[[120 116 127 120 114 129 149 132]
 [114 126 137 118 121 142 131 123]
 [124 136 140 124 120 132 145 110]
 [134 122 131 116 120 116 152 134]
 [123 116 126 114 145 129 120 135]
 [127 129 133 107 122 119 144 115]
 [130 119 124 116 134 122 127 126]
 [132 123 143 127 120 120 136 128]
 [126 133 133 132 115 112 144 148]
 [140 138 129 111 131 140 130 113]]
=>
[[140 138 129 111 131 140 130 113]
 [134 122 131 116 120 116 152 134]
 [132 123 143 127 120 120 136 128]
 [130 119 124 116 134 122 127 126]
 [127 129 133 107 122 119 144 115]
 [126 133 133 132 115 112 144 148]
 [124 136 140 124 120 132 145 110]
 [123 116 126 114 145 129 120 135]
 [120 116 127 120 114 129 149 132]
 [114 126 137 118 121 142 131 123]]

[[115 110 124 146 141 130 131 122 116 120 116 136 154 139 126]
 [144 123 106 105 127 141 142 136 126 124 113 121 108 138 158]]
=>
[[144 123 106 105 127 141 142 136 126 124 113 121 108 138 158]
 [115 110 124 146 141 130 131 122 116 120 116 136 154 139 126]]

[[119 112 144]
 [131 140 149]
 [118 132 149]
 [147 118 139]
 [138 109 138]]
=>
[[147 118 139]
 [138 109 138]
 [131 140 149]
 [119 112 144]
 [118 132 149]]

[[128 126]
 [137 125]
 [135 140]
 [133 106]
 [127 124]
 [118 127]
 [122 103]
 [143 118]
 [123 139]
 [139 115]]
=>
[[143 118]
 [139 115]
 [137 125]
 [135 140]
 [133 106]
 [128 126]
 [127 124]
 [123 139]
 [122 103]
 [118 127]]

[[157 142 146 119 124 108 145 150 104 112 119 102]
 [120 130 106  98 129 121 133 108 107 140 128  99]
 [150 130 154 128 132 103  99 101 156 116 130 157]
 [107 139 131 110 133 102 129 128 146 131 137 131]
 [121 136 127 111 100 127 124 101 120 151 142 130]]
=>
[[157 142 146 119 124 108 145 150 104 112 119 102]
 [150 130 154 128 132 103  99 101 156 116 130 157]
 [121 136 127 111 100 127 124 101 120 151 142 130]
 [120 130 106  98 129 121 133 108 107 140 128  99]
 [107 139 131 110 133 102 129 128 146 131 137 131]]

[[121 113 110 141 107 117]
 [140 113 112 103 129 147]]
=>
[[140 113 112 103 129 147]
 [121 113 110 141 107 117]]

[[114 152 126 130 114 132 128]
 [117 130 126 129 152 126 133]
 [146 132 129 131 147 131 126]
 [121  99 128 131 123 130 128]
 [149 127 126 131 114 127 131]]
=>
[[149 127 126 131 114 127 131]
 [146 132 129 131 147 131 126]
 [121  99 128 131 123 130 128]
 [117 130 126 129 152 126 133]
 [114 152 126 130 114 132 128]]

[[106 117]
 [114  99]
 [131 136]
 [137 132]]
=>
[[137 132]
 [131 136]
 [114  99]
 [106 117]]

[[134 143 135 115 117 132 127 127 129]
 [141 130 122 124 135 120 127 139 130]
 [118 129 151 122 126 115 118 134 135]
 [130 118 121 134 126 115 133 136 133]
 [125 131 133 127 125 134 125 129 136]
 [131 122 124 130 117 131 126 117 129]
 [129 129 130 135 131 125 136 135 124]
 [133 133 131 125 131 123 126 133 121]
 [136 127 122 127 132 120 119 132 121]]
=>
[[141 130 122 124 135 120 127 139 130]
 [136 127 122 127 132 120 119 132 121]
 [134 143 135 115 117 132 127 127 129]
 [133 133 131 125 131 123 126 133 121]
 [131 122 124 130 117 131 126 117 129]
 [130 118 121 134 126 115 133 136 133]
 [129 129 130 135 131 125 136 135 124]
 [125 131 133 127 125 134 125 129 136]
 [118 129 151 122 126 115 118 134 135]]
---
[[106 121 130 136 124 147 128 120 121]
 [143 129 118 116 125 120 126 142 128]]
=>
[[121 128]
 [120 142]
 [128 126]
 [147 120]
 [124 125]
 [136 116]
 [130 118]
 [121 129]
 [106 143]]

[[134 126 126 126 124 130 123 127 126 128 124 129 126 132 127 126]
 [120 118 129 135 123 125 131 118 119 129 136 127 129 121 119 120]
 [102 139 126 108 136 122 131 143 138 122 118 107 128 106 131 139]
 [112 125 128 121 118 125 131 121 123 126 127 116 128 114 124 118]]
=>
[[126 120 139 118]
 [127 119 131 124]
 [132 121 106 114]
 [126 129 128 128]
 [129 127 107 116]
 [124 136 118 127]
 [128 129 122 126]
 [126 119 138 123]
 [127 118 143 121]
 [123 131 131 131]
 [130 125 122 125]
 [124 123 136 118]
 [126 135 108 121]
 [126 129 126 128]
 [126 118 139 125]
 [134 120 102 112]]

[[124 135 109]
 [155 102 137]]
=>
[[109 137]
 [135 102]
 [124 155]]

[[132 132 130 123 141]
 [121 140 123 115 136]
 [131 117 103 117 117]]
=>
[[141 136 117]
 [123 115 117]
 [130 123 103]
 [132 140 117]
 [132 121 131]]

[[144 139 130 146 115]
 [105 127 109 123 138]]
=>
[[115 138]
 [146 123]
 [130 109]
 [139 127]
 [144 105]]

[[117 107]
 [158 127]
 [102 117]]
=>
[[107 127 117]
 [117 158 102]]

[[127 125 139 142 127 131]
 [128 126 135 146 125 127]
 [118 140 119 136 122 123]
 [138 122 108 125 130 140]
 [142 118 107 128 128 137]
 [118 142 116 140 126 122]
 [141 118 106 128 123 139]]
=>
[[131 127 123 140 137 122 139]
 [127 125 122 130 128 126 123]
 [142 146 136 125 128 140 128]
 [139 135 119 108 107 116 106]
 [125 126 140 122 118 142 118]
 [127 128 118 138 142 118 141]]
---
[[151 133 138 134]
 [136 129 130 128]
 [133 129 133 126]
 [127 128 128 129]]
=>
[[151 133 138 134]
 [133 129 133 126]
 [136 129 130 128]
 [127 128 128 129]]

[[124 132 111 139 132 134]
 [128 140 119 109 129 126]
 [102 135 121 130 128 127]
 [121 123 108 133 130 127]
 [130 123 130 121 126 128]]
=>
[[130 123 130 121 126 128]
 [102 135 121 130 128 127]
 [128 140 119 109 129 126]
 [124 132 111 139 132 134]
 [121 123 108 133 130 127]]

[[128 154 143 155 139 137 141 121]
 [114 124 113 134 118 115 116 126]
 [111 139 124 135 126 122 126 115]]
=>
[[128 154 143 155 139 137 141 121]
 [111 139 124 135 126 122 126 115]
 [114 124 113 134 118 115 116 126]]

[[123 148 112 147 116 107 137 141 155 150 147]
 [120 130 113 133 117 102 124 105 138 110 128]]
=>
[[120 130 113 133 117 102 124 105 138 110 128]
 [123 148 112 147 116 107 137 141 155 150 147]]

[[114 131 137 132 124 131 130 133 125 124 138 132]
 [128 126 111 130 128 135 127 131 153 140 136 139]
 [125 122 108 124 129 120 115 121 119 129 131 129]
 [127 130 123 130 127 139 128 139 130 122 144 144]
 [133 124 119 131 129 141 132 124 124 128 133 118]
 [134 133 121 129 127 130 122 117 137 141 129 118]]
=>
[[114 131 137 132 124 131 130 133 125 124 138 132]
 [127 130 123 130 127 139 128 139 130 122 144 144]
 [134 133 121 129 127 130 122 117 137 141 129 118]
 [133 124 119 131 129 141 132 124 124 128 133 118]
 [128 126 111 130 128 135 127 131 153 140 136 139]
 [125 122 108 124 129 120 115 121 119 129 131 129]]

[[141 116 134]
 [132 129 109]
 [123 128 128]
 [115 135 127]
 [123 128 124]
 [130 118 142]
 [101 146 116]
 [130 117 144]
 [128 116 146]]
=>
[[128 116 146]
 [130 117 144]
 [130 118 142]
 [141 116 134]
 [123 128 128]
 [115 135 127]
 [123 128 124]
 [101 146 116]
 [132 129 109]]

[[125 142 109 142 144 135 141]
 [126 142 100 143 144 134 141]
 [133 122 141 122 121 125 123]]
=>
[[133 122 141 122 121 125 123]
 [125 142 109 142 144 135 141]
 [126 142 100 143 144 134 141]]
